Where one turn sends some rows of the set: a few examples, then the rows asked
vek: [ 14.7 -16.6 -12.3   5.6  -7.1  -7.9   6.7  11.2 -11.0  10.1 -18.9 -12.3
  -0.6  -4.1 -23.0   3.9  -0.8   8.0 -27.9 -10.0 -19.1  48.2   5.2   7.4]
zonek: [ -3.5 -16.8 -18.4  -4.0 -23.0  -6.9  11.4  19.8 -12.2  21.7   5.0   1.0
 -24.8   7.5 -26.6 -22.3 -21.1  24.9 -12.5  12.0   6.9  34.1 -10.2  15.1]
Pogu: [-11.9 -12.6  -3.4 -10.8 -21.6   9.5  32.0  22.4   6.5   5.8 -13.7 -18.6
 -18.0  20.1 -16.8 -19.5 -21.9  11.9  -4.9  -5.6 -10.1  16.2 -15.2  35.3]
sem: [-12.7 -10.1   3.9 -19.7  -9.5  32.1  23.4  11.2  -0.6  17.8  -6.2 -15.5
 -10.4   1.0  -5.1  -5.6   8.6  13.3  -4.5  10.3  -8.9   7.9 -13.8  45.0]
gotu: [ -7.6  -8.3   2.6 -22.0 -10.3  32.0  12.1   0.8  11.3   8.1   4.0  -2.1
   5.7   8.6 -30.0  -0.1   3.5  22.9  -5.5   1.8   2.7  15.6   4.8   1.8]
Bop: [ -3.6 -12.2 -12.3 -14.0 -10.2  10.3  -0.3  -2.8  -4.1  17.4   5.0   3.0
  -5.3  -4.8 -25.2  -2.8  -0.7  33.8 -30.7  16.4  11.7  22.2   4.3  -4.4]
mume: [ -7.2 -11.6  -0.9 -19.0 -10.4  31.5  11.0  11.5  -8.1  27.4  11.3   0.1
  -9.5  -2.4 -18.7  -6.7  12.5  18.6   5.9  17.1   1.4  21.3  -8.5  29.6]
Sedep: [ 11.7 -15.0  -8.2   4.2  -6.4  -5.0  13.2  11.8  -5.9   4.9 -27.0 -19.9
   0.0  -0.8 -17.8   4.9  -2.1   4.4 -29.5 -14.9 -25.1  41.3   3.0  14.9]
nagot: [-19.0  14.7 -16.7 -19.1 -15.1   4.8  21.3  16.2  -7.4   1.3 -28.7 -14.5
 -14.1   5.7   5.1  -2.5  -3.5   5.3 -13.2  13.7  -2.7  11.1  -0.2  30.4]
tovap: [ -5.7 -14.1 -12.2 -12.5 -10.0  12.9   4.5   7.7 -19.1  32.3   6.6  -0.1
 -19.1 -12.5  -9.9  -8.4   7.3  26.4 -19.4  27.9   5.9  22.9 -10.5  29.5]
ginun: [ -3.5 -15.0 -20.8  -3.7 -11.4  21.1   0.5   2.1  -7.8  13.6 -19.8 -37.2
 -23.3  -6.6   2.3  -1.7  -3.6  24.9 -13.9   9.2  -7.9   5.1 -24.9  16.0]
Radeb: [ 11.0 -18.9  -9.0  -1.3 -13.6  -5.7   4.9  16.6  -0.2   9.8 -17.4  -4.1
   4.3 -15.1 -29.9  -5.5 -11.4  20.3 -16.6 -19.8  -9.2  43.8  12.5   8.9]
Ruv: [ -9.4 -11.3 -11.1 -12.6  -8.3   4.4  11.4  -4.8   0.4   8.3 -17.2 -14.9
 -10.4  -4.8  -6.2  -1.8  -7.7  30.9 -52.6  12.6   1.9   7.2  -2.9  13.8]
Fani: [-17.2  15.7 -11.0 -23.3 -16.4  17.9  19.4  19.0  -4.0   3.0 -14.8  -5.2
  -6.6  11.6  -9.1  -1.9   2.6   2.1  11.3  10.0   0.3  18.0   4.5  21.1]
Rebe: [ 14.6 -15.5  -7.0   2.4  -7.7   1.1   8.2  12.6  -7.0   9.4 -14.2  -9.8
   3.9   0.6 -29.3   4.8   2.3   4.8 -14.0 -14.3 -20.3  49.2   6.8   5.1]
Tidef: [-13.2  -7.8   3.5 -20.6  -8.4  26.1  23.3  -0.5  15.6  -1.2 -18.8 -20.5
   0.8   8.7 -11.0   0.4  -3.1  20.1 -27.6  -2.2  -7.5   0.6  -2.5  19.8]
tatol: [  8.9 -17.0  -3.0  -4.6 -13.5   2.1  10.8  18.2   6.5   5.1 -20.4  -8.3
   7.7  -9.6 -30.0  -4.4 -10.1  15.8  -8.9 -26.2 -14.1  39.4  12.0  13.4]
vut: [  0.2 -14.7 -17.0  -7.2 -13.2  33.1  -6.2   4.9  -7.5  18.6  -0.3 -22.3
 -15.6  -2.4 -16.1  -1.8   3.8  24.3  13.1   8.3  -2.3  16.0 -18.1   2.4]
Tun: [  8.9 -19.0 -10.4   0.2 -12.8 -10.4   8.2  15.4   0.2   6.7 -26.3 -11.0
   1.3 -16.4 -21.8  -5.7 -14.4  19.9 -27.8 -19.9 -12.4  38.2   9.8  15.6]
lilu: [-11.3 -12.8  -7.9 -13.3  -9.0  13.7  17.1   7.5 -11.6  22.3 -10.9 -15.7
 -19.6  -9.4   3.2  -7.0   3.4  20.8 -30.1  20.8  -4.1   9.6 -16.0  45.1]
vege: [ 11.7 -14.3  -3.3   0.9  -7.1   4.5  15.0  13.4  -1.9   3.8 -22.0 -17.6
   4.7   3.9 -24.0   5.6   1.1   1.4 -15.6 -19.1 -26.0  42.7   4.8  12.9]
fer: [ -8.7 -15.4 -16.4  -3.7 -21.1 -10.1  22.6  18.8  -6.7  13.1 -14.5 -15.6
 -27.7   8.8 -10.5 -21.8 -26.2  21.1 -29.0   6.9  -2.8  20.9 -16.3  31.6]
tivu: [-11.9  13.1 -20.6 -19.0 -17.0   6.3   6.2  17.1 -15.6  13.0  -4.9   6.7
 -11.6   3.0 -14.4  -3.5   2.5  10.9   4.7  21.3  10.8  28.8   7.5   9.4]
Ronod: [  0.9 -16.8 -25.8  -2.1 -12.1  18.7  -9.7   1.7 -15.0  21.7  -6.3 -24.6
 -23.3 -10.4  -7.4  -2.9  -1.1  30.3  -8.3  15.6   0.7  16.0 -20.6   3.9]
niner: [  6.9 -17.4  -4.0  -2.8 -12.7  -2.7  14.4  17.4   6.8   2.3 -29.6 -15.1
   4.9 -10.9 -21.8  -4.4 -13.3  15.5 -19.9 -26.3 -17.1  33.9   9.4  19.9]
merut: [ -4.6 -13.3 -11.8  -8.5 -11.8  35.9   4.5   5.0   0.1  10.4 -14.2 -34.8
 -15.3   1.4  -6.0  -0.5   0.7  19.5   7.4   1.2 -10.8   5.7 -22.0  14.5]
lagug: [-14.0  12.1 -26.6 -14.5 -15.5  -6.6   8.4  14.2 -19.4  11.2 -18.3  -2.8
 -19.1  -2.8   0.1  -4.2  -3.5  13.6 -20.0  24.9   8.0  22.1   2.6  18.7]
sav: [ -6.2 -13.5  -5.6 -11.4 -23.2  12.6  20.8  23.4   0.4  14.8   6.2  -2.1
 -15.0  18.9 -32.6 -20.6 -16.5  15.9  11.4  -0.3   0.0  30.0  -9.2  18.8]

lagug turns into nagot
Ruv turns into Tidef
mume turns into tovap
Now find these:
vek turns into Sedep
ginun turns into merut
niner turns into tatol
sav turns into zonek

Where one turn sends some rows of the set: a few examples, then the rows asked
Selit: [ 10.6 -20.8  -2.8   2.2  10.8 -10.1  21.3 -30.8   2.8  -0.3  -2.5  -6.2
  -4.2  15.0   8.2  12.5  -3.1  -3.6  -7.3]
kenap: [ 13.7  11.4  -1.0 -15.1 -10.3 -16.2  10.3 -15.0  -1.9  10.8  -8.5  -5.9
 -10.0  25.0   1.8  -2.5  13.2   9.3   1.2]
tavup: [ 21.0  -5.1  -4.3  12.0 -13.9 -18.8  10.6 -31.8  -3.0   5.4  -6.4 -13.5
   9.6  -4.9 -31.3  26.9   7.2  -4.2  -2.7]
Suzus: [  8.0  12.7 -16.8  10.5 -21.2   8.1  19.2 -23.7  -5.9   7.7 -11.3 -18.0
  -0.7   8.8  -5.9  -1.5  -9.1 -12.0 -10.4]
Pigiz: [ -8.2  -7.8  -6.9  13.4  -4.9 -15.8  13.0 -24.8  16.2  15.3 -17.9   8.1
  -3.9 -20.4   1.5   3.1 -10.9   8.1   5.7]
Falar: [  6.1  12.0 -11.6  -3.1  -3.9  -4.2 -10.5  -5.1 -18.6  18.7   5.9  13.8
  -7.7 -22.6  -7.3  12.7  -4.7   6.8  -0.6]
mife: [-12.7  -9.9 -19.8  10.4 -21.3 -21.7  -0.1 -24.5  10.0  18.1  -6.1  -1.3
 -12.6   3.7 -12.5   3.4  -5.7  19.7  -6.5]
gufe: [ 21.7   2.9  -5.7  11.2  -7.0 -15.7   5.0 -16.6  -6.1   7.0   2.0 -24.2
   1.9  -3.4 -33.5  29.8   2.8  -6.9   1.2]
temaf: [  2.3  -0.8   6.2  -7.2 -25.2 -30.3   2.6 -11.7  -4.4  -2.5  -5.6 -16.3
   1.2  12.0  -9.7 -16.6   3.6   1.2 -14.9]
sovig: [  4.7  -2.7  -0.2 -27.2  -0.2   0.0  -7.9 -11.8  -0.2   3.9  -5.7  -7.1
  -1.1  -1.9 -19.4  29.7  -8.9   9.0 -10.8]
medeg: [  2.0  17.1  24.2   4.4 -11.9   5.0   1.3  -1.6  11.0  13.8   3.7  -4.8
   3.3 -16.1  -7.9   3.1  13.2  -6.5 -10.8]
Rumu: [ -4.6   3.3   5.1 -20.6 -13.5  -3.9  -0.4  -9.3   2.9 -21.6  -1.2  -1.1
   5.2 -11.7 -21.1  23.3   3.3  -2.5  -9.0]
Pupo: [  8.6  13.6  21.4   2.4  -7.9   7.8  -1.1 -11.7   8.1  28.8  -6.7  -5.5
   4.6 -13.0 -10.1   3.9  -1.7   6.3 -16.9]
dup: [  8.8  10.8  -9.7  27.1   6.0  -6.1  14.8 -11.2   3.7  -4.7  10.2 -10.3
  -8.2  -0.3 -20.2   9.4 -14.7  24.5 -17.4]
Pek: [ 27.1   2.3  -2.2  -5.6  -8.4  -0.4  15.0  -1.2 -12.6   1.8 -12.2   5.0
  -5.8 -12.8 -24.6   5.5 -14.0  18.3 -14.9]
menad: [ -7.5  -0.2 -17.1  14.9 -27.1  -7.3   4.0 -17.9   0.3  -6.0  -0.9  12.8
 -18.6   1.7   1.6   6.3   9.4   8.5   9.4]
nit: [  2.6  20.8  -0.7  10.2  -8.2  -8.1   3.2 -15.7 -14.0  -9.2  -3.2 -19.4
   2.1  22.7  -5.6  -7.1   1.6  15.4  -9.4]
vupe: [  3.0   1.5  23.5  13.1  -8.4   9.5  -4.6 -17.0   4.7  18.1  -0.3  -1.4
  10.4  -9.1   0.2   4.1  14.7   1.7 -17.1]
gak: [ -8.2  10.0  -8.3   0.1 -16.1 -18.8   3.3 -18.3  -2.0   6.9   3.5  22.3
   5.8 -29.4 -13.2   6.3  12.5   3.4  -5.5]
Kube: [ 11.0  -5.4  -0.1  -7.8  -0.1 -20.4  23.3 -16.5   6.0  -0.6  -6.8 -17.8
  -6.9  -1.4 -14.0   2.9 -30.4  -6.3 -14.0]
lak: [  0.6   7.3  -0.5   8.9   5.7 -10.0  27.1 -11.1   4.3 -25.1   8.9 -15.5
  -5.2   3.8  -4.4   8.8  -4.3 -13.2  -2.5]
Saza: [-14.6   3.1 -13.2  12.8   3.7 -15.8 -12.3 -15.4  -7.7  20.1  13.4   1.3
   8.3 -17.1 -14.5  11.3   6.3  13.5 -14.2]
gugu: [ 10.5 -28.0  -3.5  10.2   7.6  -7.4  -0.9  -3.6 -10.3   7.6   7.6  -6.7
   1.9   4.5 -12.3  11.0  14.9  15.3 -20.9]
Koga: [  2.7   6.5   7.5  -3.9  11.7 -23.3   1.4   2.1   6.3  -6.0  -1.2  12.7
   9.8  -5.7 -12.0 -14.3   6.7  -8.5  -1.5]
vapas: [ -9.2   8.9 -18.1  11.2 -21.5 -12.6  -5.5   2.4  -1.3   3.3   5.1 -10.6
 -24.6  -2.2 -14.2   3.8 -14.2   8.7   3.0]
paduk: [  1.6   7.4  -2.3   2.2  -3.9 -15.1  27.4   0.2  11.4 -10.3   5.5   3.2
   2.6  -9.0 -26.7   8.4  26.2   8.8 -10.3]
gud: [-17.1   0.1  -7.2  19.1   3.5 -18.7   2.8  -0.6  14.1  11.6  -0.3 -13.8
  -8.7 -20.3  -6.5   3.4 -14.8   1.1   5.1]
Biveg: [ 27.4  -2.2  -2.8   9.7 -14.9 -11.4   7.7 -20.7 -10.7  -2.1  -0.9 -10.4
   1.1  -5.6 -23.8  29.4  10.7 -12.8   6.8]
boru: [ -4.4  -5.4  -5.7  22.4  -0.7  -1.2   2.0  -7.5  -1.0   0.1  -4.2   4.9
 -12.4 -17.1  13.3   6.8  -6.7  -1.8  15.1]
Kunud: [ 13.4  12.7   2.1  -6.9  21.1 -13.1   0.5  -5.2   1.5  11.2 -11.9  12.3
   6.1   0.3 -12.9  -9.1 -10.5   7.0  -2.3]
sal: [  2.6  -8.7 -13.6   9.2 -21.6  -3.4   8.4 -16.5  -4.6  11.8  -1.5 -24.6
  -0.5  10.4  -2.4  -4.0   0.7 -22.6 -14.5]
Tined: [  1.0  10.3 -17.4   1.7 -17.6  -4.4  24.3 -18.3  10.0  15.6  -3.7 -18.8
  -3.8  12.0  -6.4   1.8  10.1 -19.4  -5.4]
Bonak: [ 11.9 -25.5   0.9  12.3 -19.3 -26.3  13.0 -16.6   7.0  -7.2   4.5   5.1
  -5.1 -11.7 -13.9  -2.9  -4.1   5.4 -23.2]
Gare: [ -9.3  -6.4  -0.3  -7.7   2.3   1.5  -5.6 -24.8   1.8 -10.6  -0.4  -5.1
  12.8   2.7 -15.0  29.9   9.6  12.0 -14.9]
muser: [  3.3  -3.1   4.5  11.4  20.8 -12.6  -7.2 -13.3  -4.8  -2.1  -4.9  10.6
  17.9   3.4  -5.8 -11.8   1.0   5.7 -10.0]
fafiv: [ 23.3  -3.5  -6.7  -0.2   0.4 -11.4  18.6  -1.3   9.5   4.9  12.2   8.7
 -27.0   1.8  -2.5  14.8   9.3   4.7   2.3]

Gare turns into Rumu
sal turns into Tined
gud turns into Pigiz
Now find these:
gufe turns into tavup
gak turns into Falar
muser turns into Koga
Pek turns into gugu
menad turns into vapas
Bonak turns into fafiv
temaf turns into kenap
medeg turns into Pupo
Selit turns into lak

Where one turn sends some rows of the set: a few examples, then the rows asked
Zovi: [-13.8   4.4 -20.2   3.5  -9.5 -17.3  22.3  12.3   9.8  -1.6 -30.1 -25.8
   7.6 -33.2   6.1  16.8]
Sepop: [-12.1   4.3  -2.6  -6.6 -18.7  25.9   5.0   6.7   3.9   1.3   8.0 -12.4
   0.9 -37.2   5.1  13.9]
matar: [ -5.8  17.4  -9.2   1.4  11.6   2.2  27.8  24.0 -14.2   2.5 -27.5 -10.8
   8.2 -42.8  -0.3   5.5]
vame: [-11.9  -9.0 -14.0 -18.1 -25.4  -2.0   0.7   5.0  13.4   3.9 -11.9 -14.9
   3.2 -41.9  13.1  24.5]
pog: [ 11.8  -8.2   0.7 -26.7 -10.6  12.4 -11.3   2.7   2.5   8.3 -27.3  -4.2
  10.3 -15.1   4.7  13.9]
padud: [  4.6  -2.9  -1.3 -11.3  20.4 -21.6 -14.6  10.5   6.8  -8.0  -9.6 -11.7
  14.6 -34.1  10.6  16.2]
ribu: [-20.1   2.3  -5.1  -8.6 -15.4 -12.5  -2.6  18.0 -11.4  -7.1  -3.1 -33.3
  -6.4 -11.1   0.9  18.0]
molem: [  5.8   2.3  -6.5 -12.7   0.5  -4.0   3.4   6.6  -1.4  -0.2 -47.8 -14.3
  19.9  -8.7   3.9  13.4]
mip: [-18.7  -0.5  -8.0  -6.9 -16.5 -20.7   9.1  20.1 -10.3  -6.0 -30.4 -29.5
   2.1 -15.7   2.7  21.7]
golo: [ -7.9   2.5  12.6 -10.5 -22.5  18.4  10.4  13.6 -15.2   5.4  -5.3  -7.3
  -9.6 -20.4  -0.9  10.1]
tede: [-16.1   2.3   7.9 -16.4 -27.1   4.0  10.0   4.5 -21.1  -3.7 -28.4 -17.0
  14.6 -26.4   2.5  20.3]
fos: [-14.6 -12.3  -2.6 -22.0 -28.3  -8.9   0.1  14.6  -8.6   0.8 -27.7 -18.2
   2.4 -24.7   5.8  27.7]
pese: [  2.1  -0.4   0.9 -10.7  19.3 -14.7  -9.7   9.7   2.1 -11.6 -22.4  -7.8
  26.2 -37.5  11.8  19.3]
tanug: [ 15.7   4.8   0.8  -6.0   3.7  10.0   8.2  13.7   3.7   9.7 -28.6  -1.9
  -2.1  -5.0   0.7   0.7]
ril: [  3.0  16.4  -6.1  -0.6  11.7  -5.0   0.5  10.6  -2.8  -5.8 -20.4 -24.6
   7.6   3.7   1.1   2.8]
duso: [  6.0  -7.0   4.0 -12.1  16.5  -1.4  -7.7  13.6   3.2  -5.4 -26.6   0.5
  25.0 -41.6   8.5  20.7]
Lon: [ -2.9   5.2 -19.4  -4.7  10.3 -18.1  19.8  31.1  -0.8   6.6 -26.1 -13.0
  -5.9 -40.0   5.4  10.3]
febuf: [-19.3  14.6  -4.0  -4.7 -17.9   8.1  16.3  -4.3  -5.2  -9.2 -18.4 -19.3
  23.3 -40.1  10.4  16.6]
gubo: [-20.2   8.7 -15.2  -3.1 -11.8  -3.3   0.7   3.3   2.8  -6.8   6.4 -37.5
   7.3 -31.4   2.0  15.6]
Lise: [-11.8  14.3   7.1   4.0 -10.6   6.5  19.3  19.4 -16.7  -1.3  -8.0 -18.3
 -10.1 -11.8  -4.3   5.2]
lera: [-11.8   9.5  -2.9 -23.2  -2.8  15.8  -4.8   8.6 -18.3  -2.1   3.9 -14.6
  13.1 -49.7   4.8  14.8]
remu: [ 15.4  -1.8   7.0  -2.2  23.6   4.2  -1.7  13.9   3.5   5.5  -2.7  -5.6
   7.4 -36.1  -8.2   4.3]
resop: [-15.9  20.9 -10.6  -8.3   7.6  -8.3  14.4  12.5 -19.6 -10.0 -23.4 -21.7
  21.4 -43.6   7.5  12.7]
vasip: [  9.8   0.8  -1.4  -3.0  26.6 -22.9  -5.0  12.9   7.6  -3.1  -7.2 -13.5
   7.7 -31.0   3.5   8.1]
pude: [  7.8  -3.1   9.5  -9.5  16.6  11.9  -6.6   9.9  -1.7  -2.4 -17.6   0.5
  26.1 -42.4   0.1  15.3]
lisap: [ -6.2   1.0  -7.7   0.9 -15.7  11.6  26.4  15.8  11.2   7.1 -28.6  -0.2
   0.3 -39.1   9.5  15.3]
pufed: [ -1.6  -6.9 -13.8 -18.5  -1.9  -2.1  10.8  29.2   1.6  10.6 -28.0   1.5
  -3.5 -48.9  10.4  18.5]
Duzup: [  8.4   5.8   0.2 -14.5   1.6  12.1 -13.5   6.5   0.6   2.3  -0.3 -14.6
  -1.7  -1.8   1.8   4.1]
liga: [ -1.6   3.2  -6.4 -21.2  -2.0  -2.4 -19.4   0.4  -3.9  -7.5 -19.0 -27.3
  20.5  -6.3   5.0  16.2]
kina: [-14.1  21.6  -7.7  -9.3   8.6  -0.4   4.8   9.9 -20.5  -6.6   5.7 -29.1
  10.4 -40.5  -0.3   6.5]
Gosor: [ 11.2   4.3   3.7  -0.7  26.8  -9.3  -3.7  10.2   2.4  -0.2   1.4 -14.7
   8.5 -31.7  -4.9   3.4]
Rudis: [-10.2  -0.4  -3.5  -1.2 -11.9  -6.9   9.3  29.1  -4.3   3.1  -7.3 -19.7
 -21.8  -9.4  -1.1  12.0]
daf: [  0.5  -5.7 -11.6 -18.8  -0.7   6.4   0.8  27.0   0.8  14.8   0.3  -5.6
 -14.1 -45.4   2.7  12.4]
rapuf: [  7.9  -6.2 -13.1 -14.5   2.2  -9.5 -11.9  18.6  11.3   3.1 -24.7 -16.3
  -2.2  -1.3   5.7  13.9]
tozo: [  6.8  14.3   7.3 -11.8  -0.6  17.1   1.1  -4.8 -11.5  -0.9 -23.3 -12.6
  20.7  -9.4  -0.6   3.2]
kefad: [-14.5  19.0  -9.2  15.5  -2.3  10.3  26.6  13.8   0.8  -3.5 -10.6 -22.9
   5.0 -28.4  -1.8   6.1]
Bog: [-10.1  -2.5 -13.3 -29.4  -4.3  -4.9 -12.5  15.4  -4.7   2.0   4.6 -16.2
  -0.9 -46.7  10.9  19.4]
bimaf: [ -7.5  -5.6 -18.5   1.7 -11.0   0.4  10.9  23.5  18.5   9.3  -3.4 -18.5
 -15.2 -30.0   1.6  14.6]
buvi: [ 11.8  -0.2   9.6  -1.0  22.5  10.8   2.4  13.2  -1.6   2.3 -15.4  -1.5
  18.5 -39.3  -7.4   7.6]
Paruz: [ -6.4  -0.3   9.7  -9.4 -23.7   9.9  22.1  15.0 -13.5   6.5 -32.6  -3.0
  -1.3 -25.2   0.6  14.2]

ribu turns into mip
tanug turns into Duzup
Now find these:
kina turns into Lon
padud turns into pese
Sepop turns into kefad

